In the rows, zero is written as 128.
A single turn carries every row of the set below to another of its rows. Some are shown first; where does it send the rows asked next?
zus: [117 128  93 144 124 118 118 152 176 142  97 127  94 135 119 134 111 141
 132]
met: [156  91 129 131 106 100 102 161 125 134 168 122 139 109 116  93 118 137
 107]
fufot: [164 113 181 124 127 125 144 135 107 112 144 105 153 119 132  81 151 127
 134]
Nebap: [111 112 105 144 115 125 111 176 156 163 112 156  99 143 127 118 119 133
 123]
Por: [142 149 144 124 129 178 149 117 123 135 101 120 133 109 160 157 106 140
 127]
sez: [143 147 177 124  90 163 150 118 136 144 119 129 115 127 159 160 120 136
 135]
Zem: [110 125  91 145 138 142 119 166 170 141  98 134 118 123 120 141 107 143
 135]
bis: [122 131 139 164 123 129 144 100 147 150 122  80 123 123 129 143 106 101
 147]
zeg: [144 155 166 117 114 159 149 109 141 153  94 118 126 129 152 158 143 137
 140]
zab: [166 113 181 128  92 121 152 149 145  86 145 118 141 120 115 119 123 126
 119]
fot: [145  98 126 138 111 100  85 150 138 118 148 143 169 128 124 117 125 167
 143]
zarem: [146 160 141 112 117 165 144 111 140 134  89 122 111 122 157 151 112 153
 137]
pudek: [160  98 181 151 112 109 153 129 130  88 135 121 158 149 124 115 134 118
 124]
nabet: [173 106 145 136 122  97  94 136 119 154 164 144 153 100 122 125 135 134
  95]
lisi: [168 122 178 129 157 118 137 144 116 122 120 148 156 123 121 104 165 130
 123]
Divu: [122 136  84 140 124 124 114 134 115 165 110 174 114 139 146 109 119 122
 105]
susir: [130 139 136 151 117 120 141  85 140 160 119  84 103 135 135 132 116 100
 132]
Tedo: [166 117 172 156 120  95 148 139 147 100 137 152 144 123 101 129 136 104
 104]
Mabe: [128 135 172 151 106 132 140  99 133 166 127  96 119 136 148 137 134 108
 157]
raku: [158  89 124 136 105 100  86 144 116 126 163 145 163 124 137 115 113 154
 109]
Nune: [158 135 146 139 120  96  96 140 146 116 149 159 167 100 113 131 137 152
 151]
meso: [118 131  84 157 137 133 125 119 102 149 120 148 125 122 150 108  88 109
 115]
Futot: [109 133  88 148 117 112 110 152 164 154 104 160 116 142 121 126 123 130
 135]
Tatu: [112 132  95 150 116 123 118 139 112 149 121 183 117 140 148  92 110 121
 137]
Zabi: [149 121 129 122 106 108 105 155 125 101 153 155 161 108 128  92 119 158
 148]
bel: [127 145  85 141 132 132 123 111 102 152 105 155 109 132 158  97 102 126
 118]
Bodir: [167  96 187 130 127 130 150 143 119  99 124 122 156 148 137 113 148 140
 115]
tigu: [138 143 157 147  97 127 149  85 143 162 118 101 120 137 141 149 132  97
 132]

raku turns into pudek
zus turns into zarem
Now find these:
Mabe turns into Nebap
meso turns into bis
Tedo turns into Nune
Futot turns into zeg
Zabi turns into fufot

A single turn carries every row of the set below to another of its rows. Some are shown first; where does it send the rows asked next?
zepob: [130 134 151 161 149 123 135 181 177 142 143 107 147 122 114 163 110  94
 130 118]
nomar: [ 89 145 126 126 137 138 127 168 136 157  79 148 121 156 163 141 113 113
 166 135]
tav: [115  68 141 151 135 135 106 135 130 115 117 171 140 119 144 143 140 139
 102 142]
Palo: [155 138 143 133 117  92 159 123 108 143 153 127 126 133 126 138 163 125
 106  99]
Kiper: [107  66 144 146 137 131 114 125 126 113 119 161 137 121 152 129 142 134
 107 132]
puvuf: [164 146 136 111  92 121 128 135 166 138 115 127 164 150 129 140 130 163
 126 182]
Dinok: [ 98  78 137 137 133 135 119 124 121 102 115 174 134 124 128 130 154 145
 118 142]
buno: [130 155 140 124  92 130 151 119 142 141 104 104 162 145 167 112 138 141
 135 168]
lus: [172 142 131 146 105 110 154 146 115 145 145 155 134 132 110 169 158 149
  95 132]
ripo: [ 91 153 146 145 140 130 165 157 159 123 132 110 135 129  95 132 138  97
 157 118]
ronon: [126 118 152 163 128 153 172 180 173 147 122 100 137 136 108 143 122 117
 126 129]
pim: [ 99  84 138 134 141 123 105 123 123 101 121 176 137 119 131 137 150 137
 119 137]
lif: [148 161 131 156 117  94 137 135 104 143 152 150 138 113 139 168 158 117
 107 119]
gano: [127 115 134  98 141 127 125 170 162 158  92 143 112 177 126 141 106 136
 153 124]
zokaz: [127 119 134  98 146 118 114 168 161 156  99 144 113 175 127 145 101 130
 153 121]
Fev: [141 175 134 128 108 104 103 130 153 137 122 128 173 126 165 150 125 128
 136 175]
mumo: [ 94 147 122 129 136 139 122 174 138 158  79 156 125 154 160 151 113 117
 164 141]
megel: [147 150 149  98 118  90 119 110 160 132 132 101 158 146 148 117 129 134
 138 144]
goren: [106 158 135 157 131 144 154 180 166 124 126 136 144 125  80 166 133 116
 149 146]
Vurul: [146 144 133 156  97 123 180 133  99 149 130 136 131 129 134 142 171 135
 104 126]

Vurul turns into Palo
megel turns into Fev
mumo turns into gano
Now find these:
zepob turns into goren
pim turns into tav

A single turn carries every row of the set below to another of its rows. Some are shown first; where does it send the rows asked next?
Pimu: [130  79 108 131 169 142 155 139 115 143 158 137 121 141 169 117 134]
bomag: [135 105  90 149 171 144 164 159 148 153 152 149 136 124 154 135 123]
gaveg: [170 145 105 115 140  88 128 158 144 116 119 102 139 105 158 131 134]
zirav: [ 94 127 157 135 115  97 155 113 128 143 137  79 134 102 139 149 153]
vubit: [ 85 118 136 141 128 109 134 108 141 125 147 140 167 179 129 137 126]
Kubok: [162 117 110 114 161 109 131 148 123 150 139 101 137 129 178  91 105]
baki: [116 110 157 144 132 126 141 109 117 161 125  72 133  95 128 158 132]
zuv: [174 137 141 117 114 130 115 122 125 149 113 148 114 122 133 139 129]
Mib: [102 152 126 152 173 113 112  98 158 112 127  95 163 132 114 139 117]
modiz: [117 156 141 152 135 105 151 117 128 162 135  82 133  95 124 161 137]
Sok: [ 97 117  99 159 129 109 137 107 144 113 129 147 164 132 106 165 133]
gug: [104 106 113 148 142 109 121  84  97 111 134 133 145 154 119 146 139]
dipun: [ 82  99 131 145 140 122 128 100 148 110 127 109 182 115 114 104 124]
lazam: [139  85 102 126 183 143 136 144 133 141 135 132 103 125 162 115 123]
zok: [147 149 137 119  97 112 127 143 154 131 104 156 137 122 143 148 140]
nada: [163 104 126  98 126  92 126 145 133 109 128  98 130 108 167 115 144]
govu: [155 129 150 107 126 123 109 143 110 124  98 134 129 141 150 102 144]
Viru: [131 124  84 136 178 125 152 162 163 138 139 146 114 117 157 125 126]
sor: [156 113 106 112 140 105 151 160 164 151 150 115 143 111 167  95 108]
der: [101 126 145 130 154 102 122  78 149 109 161 100 137 137 117 110 136]
Gonel: [119 139 120 156 141 123 136 106 155 153 153 147 162 160 100 147 106]
Befi: [115 131 121 157 170 128 115  85 118 130 130 101 165 122 105 102 111]
Fen: [128 103 107 151 135 121 134  83 127 136 154 147 132 126  89 147 129]
telur: [111  98 142 138 154 134 119  89 178 124 141 102 153 112  97 131 114]
diba: [116  93 141 142 143 139 121  89 124 148 147 134 152 170 111 133 109]
kono: [105 119 146 146 131 120 172 119 135 182 161  90 138 100 130 125 125]
Gol: [184 102 116 110 140 115 120 149 142 129 116  99 134  91 148 133 121]
ruput: [142 147 136 117 116 119 122 167 148 120  90 144 148 125 143 122 142]
sonu: [136 104 109 115 148 109 136 168 148 135 119 103 162 123 185 106 106]
Kidam: [106  99 102 123 170 118 147 157 142 115 130 133 118 136 183 115 142]
bita: [143 123 152 111 108 120 109 127 114 124  93 139 131 139 160 140 140]
vinom: [107 113  97 142 168 124 162 160 128 127 145 141 142 146 181 129 140]
vov: [104 142 119 148 142 104 141  92 154 126 162 121 160 110  98  93 129]
puvub: [174 132 140 114 118 132 122 148 144 144 113 148 124 115 122 109 135]
Nom: [ 84 124 139 156 135 122 164 136 135 169 130  82 164 105 145 143 121]
sovi: [ 95 133 145 149 148 114 156 117 101 171 145  75 144 123 151 126 126]

govu turns into Kidam
modiz turns into kono
Pimu turns into bita
Now find these:
Fen turns into diba
telur turns into Befi
sonu turns into gaveg

A single turn carries every row of the set below to another of its rows. Some are shown first; where does it send the rows asked next?
gafa: [156 141 110 129 130 107 143 101 142 193 105 138 125  91 139  91  97 129
 116 143 132 114 151 100  95]
vedup: [156 141  98 141 145 132 133 116 133 161  92 123 136  97 157  96 111  99
 116 135 138 140 155 103  78]
neto: [150 138 102 163 126 147  96 130 157 159 114 130 158 103 163  87 118  96
 135 124 150 137 145 104  97]
zumir: [147 134 102 160 129 142  94 128 142 158 116 122 164  90 167  91 116 107
 134 121 148 134 146  98  89]
nazet: [110 106 171  82 126 103 100 129 141 108 161 119 124 111 136 148 162 105
  95 147 119 143 141 146 131]
pak: [124 150 111 121 125 120 125  94 130 152 142  95 144 119 111 128 105 117
 146 117 134 108  82 155  81]
mel: [126 142 107 158 120 127 120 120 168 185 143 126 173  99 159  76 129 110
 125 106 150 137 132 116 119]
Lusi: [110 111 173  92 119 108 100 135 138 110 167 104 124 117 128 150 159  95
  98 141 117 143 149 138 128]
Zal: [108  99 153  96 121  97  84 126 136 115 179 117 102 116 145 147 162 114
 125 151 119 126 134 131 139]
sevun: [127 140 114 113 116 134 113 114 114 137 141  99 160 111 125  86  87 134
 116 109 116 101  96 160 116]
dife: [104 104 158  93 133  98  81 120 132 111 165 133 105 112 145 152 157 115
 119 155 121 128 128 138 143]
Moloz: [129 114 179 118 125 102  80 144 135 118 147 116 117 105 113 165 134 103
  94 156 120 129 149 155 131]
reru: [126 161  92 138 111  89 134 119 160 203 137 138 150 107 151 101 115 124
 128 131 151 122 129 102 123]
pide: [156 140 111 137 123  95 146 110 141 199 112 142 135  93 140 101  93 136
 113 137 128 120 151  97 103]
Nivif: [119 127 156 108 150  92  97 148 131 118 144 120 104 115 130 168 158 110
  97 155 122 130 131 163 141]
Bemi: [130 163  93 123 111  97 134 116 161 201 132 139 141 108 147  89 111 124
 124 139 149 111 133 102 123]
mepog: [116  92 158 115 143  90 103 121 134 128 167 125  90 104 139 137 157 125
 105 147 110 130 131 164 152]
rurug: [155 113  96 128  98 108 144 131 145 127 124 137 138 154 145 123  94 118
 127 118 104 167 110 143 102]
Vike: [118 122 147 117 146  82  96 141 124 121 144 116  95 106 133 162 146 107
  92 159 124 132 133 172 144]
Neno: [147 123  93 116  93 122 104 144 119 118 129 129 151 136 151  96  76 135
 120 122 107 128 107 142 126]
foto: [130 149 105 147 112 129 122 125 177 185 139 133 166 109 155  70 125 107
 123 114 149 132 136 116 127]
let: [154 142  98 137 140 120 138 122 123 164  96 118 144  92 160  99 107 111
 108 131 132 141 159  97  79]
Simor: [114 103 171 114 152 101 100 123 132 122 157 133  98 107 132 146 156 121
 103 144 110 129 130 161 154]
buli: [153 115 120 142 110 111 139  97 156 153 134 127 132 138 114 144 102 118
 153 119 119 143  95 145  76]
lud: [132 109 180 102 127 102  81 144 144 116 149 123 121 108 121 164 149 115
  99 156 120 127 141 152 130]

Zal turns into Vike
buli turns into Neno
Now find these:
foto turns into gafa
lud turns into dife
let turns into mel

A single turn carries every row of the set below to another of its rows. Some are shown first; where does it send the rows asked next?
kevuz: [189 146 166 141 148 107 119 158 141 157 103 113 133 151 110  78 121  88
 147  54 146 142 139 181 148 135]
Sis: [157 120 143 122 138 143 195 184 137 126 191  89 119 126 114 107 154 151
 139  93 146  98 122 128 176 138]
totel: [203  90 148 144 187 114 116 196 153 105 137 122 125 172  77  88 166 149
 146 106 139  80 141 161 173 119]
soger: [156 119 101 110 145  82 124 185 142 154 114  80 101 138 119  93 118 135
 189  66 123  97 132 125 151 106]
Gib: [173  86 182 133 178 126 114 192 136 152 141 151 166 145  90  90 141 148
 151 103 167 120 145 144 141 138]
lufa: [191 106 104 121 118 111 122 184 137  95 148 101 116 161 119 121 178 138
 107  72 171 114 136 173 142  89]
Ref: [195 126 113 143 136 120 136 166 163 129 129  69  93 142 103  65 129 102
 123  82 107  83 146 169 172 145]
faz: [185  88 158 126 165  99 118 216 180 159 137 144 127 144  97  65 160 155
 153 100 148 122 165 133 165 120]
guko: [177  92 151 145 123 166 143 177 125 142 161 104 148  99 124 108 142 127
 123  69 168  95 111 183 128 112]
Sogav: [174 111 160 154 119 127 149 173 125 146 166 123 156  86 130 112 142 129
 117  91 154 114 120 158 121 102]
lozu: [168 119 168 116 129 151 144 173 164 171 116  96 110 133 123  73 149 104
 111  84 146 138 172 142 134 159]
nibig: [181 120 128 127 152 175 145 145 127 126 106  86 114 168 100 104 142 105
 140  76 149  76 131 172 135 154]
dabiv: [178  78 144 141 159 140 134 204 167 136 142 122 155 128  76  72 143 171
 131 108 137  66 134 153 164 130]
fisi: [158 123 131 174 112 126 164 221 167 170 138  94 116 130 131  98 141 157
 159 107 130  97 122 148 133 112]
vumi: [173 137 128 113 149  95 174 178 125 136 132  66 156 197  91 102 147 149
 168  83 144  96 107 151 163 133]
Tofe: [179 108 110 146 115  88 159 179 163 138 128  87 152 133 117 126 140 122
 155 113  99  70 135 137 109 144]
kedev: [190  91 136 133 152 152 146 170 124 113 154  87 126 142 133 134 173 105
 140 111 162 105 141 156 105 160]
fanaf: [167 117 140  94 136 115 151 143 127 122 163 126 174 148 117  71 164 148
 132  52 149 140 132 141 122 123]
tok: [177  77 169 115 161  75 107 187 161 149 131 139 155 146  80  94 135 133
 149  89 119  99 160 123 152 132]
Megub: [153 105 158 159 118 136 151 222 172 182 135  82 115 120 140  81 151 139
 147 100 128 117 139 145 120 141]
toz: [206  68 160 118 159 114 121 185 169 139 141 168 151 146  91 107 178 127
 148  82 160 101 159 151 142 131]
git: [166 126 165 125 169 108 107 160  95 112 120  94 135 144 115 110 127 121
 148  61 157 133 120 160 138  90]
gan: [202 109 111 107 139 101 111 187 142 112 133 100 118 159 127 107 175 115
 139  54 185 138 142 181 146 103]
Dape: [173  62 137 127 166 131 128 196 152 143 146 126 121 161  81 109 159 147
 157 112 131  56 146 128 151 153]
Mevu: [178  92 132 121 119 105 159 173 177 154 124  87 151  96 123 112 143 108
 150  93 105  82 147 129 110 150]
sekem: [160 124 136 122 156 117 124 160  81 112 138  89 128 147 112 120 129 144
 133  93 163 112 121 139 135  86]
Sak: [189  99 140 139 126 116 150 183 133 139 167 107 123 140 140 146 177 105
 131 121 163 122 152 143 107 148]
duvi: [161 133 116 136 132 110 161 183 154 108 145 113 130 173 107  90 176 160
 165  37 122  97  97 162 168 118]
ral: [167 118 141 127 113  80 169 190 174 146 182 120 143 153 128 104 135 128
 173  61 122 139 148 132 148 157]
riso: [174 122 114 135 131 186 139 165 142 130 118 100 118 151 105  84 135 125
 130  58 164  88 123 192 150 146]
gipu: [180 123 135 141 131  83 124 209 181 117 102  56 122 163 112  76 144 138
 135  76 108 114 140 165 149 104]
goza: [197 129 176 139 137  80 183 170 155 172 160 101 150 154 120  65 157 129
 159  85 108 124 132 139 136 113]
ras: [178  82 124 126 171 108 106 194 132 136 152 134 138 154  73  98 125 154
 163  86 157  74 126 155 183 124]
Nason: [167 127 121 140 140 129 135 173 142 152 136  74  77 141 105  81 102 108
 147  77 120  85 139 154 179 144]
femid: [170 135 148 144 125  80 129 205 165 130  93  87 131 174 118  89 164 151
 133  83 126 133 140 152 127  83]
moz: [197 140 137 123 144 109 127 163 159 148 109 127 109 151 122  94 141  82
 165  50 158 144 154 171 153 145]
Ronep: [164 108 154 104 120 138 136 147 159 168 118 115 123 110 116  81 140  92
 115  59 129 115 164 138 130 156]
nev: [173 107 182  94 130 127 170 174 138 138 158 106 134 193 117 114 171 137
 138  59 165 141 149 137 135 111]
ragol: [153 127 101 100 126  71 128 179 146 147 105 110 133 143 118 116 130 141
 174  66 143 116 138 120 133  98]
puvin: [175  95 136 130 121 110 165 166 125 135 189  79 140 155 105  91 184 130
 106  87 113  79 112 152 147 151]

kevuz turns into riso
toz turns into Dape
Now find these:
duvi turns into nev
kedev turns into Mevu
Sak turns into Tofe

